[[83, 105, 120, 112, 90], [122, 85, 130, 82, 141], [85, 100, 107, 91, 97], [87, 89, 103, 89, 72], [66, 123, 121, 99, 65]]
The entry just left of the smallest entry?
Answer: 99
The median of all entries?
Answer: 97
The entry just left of the centre entry?
Answer: 100
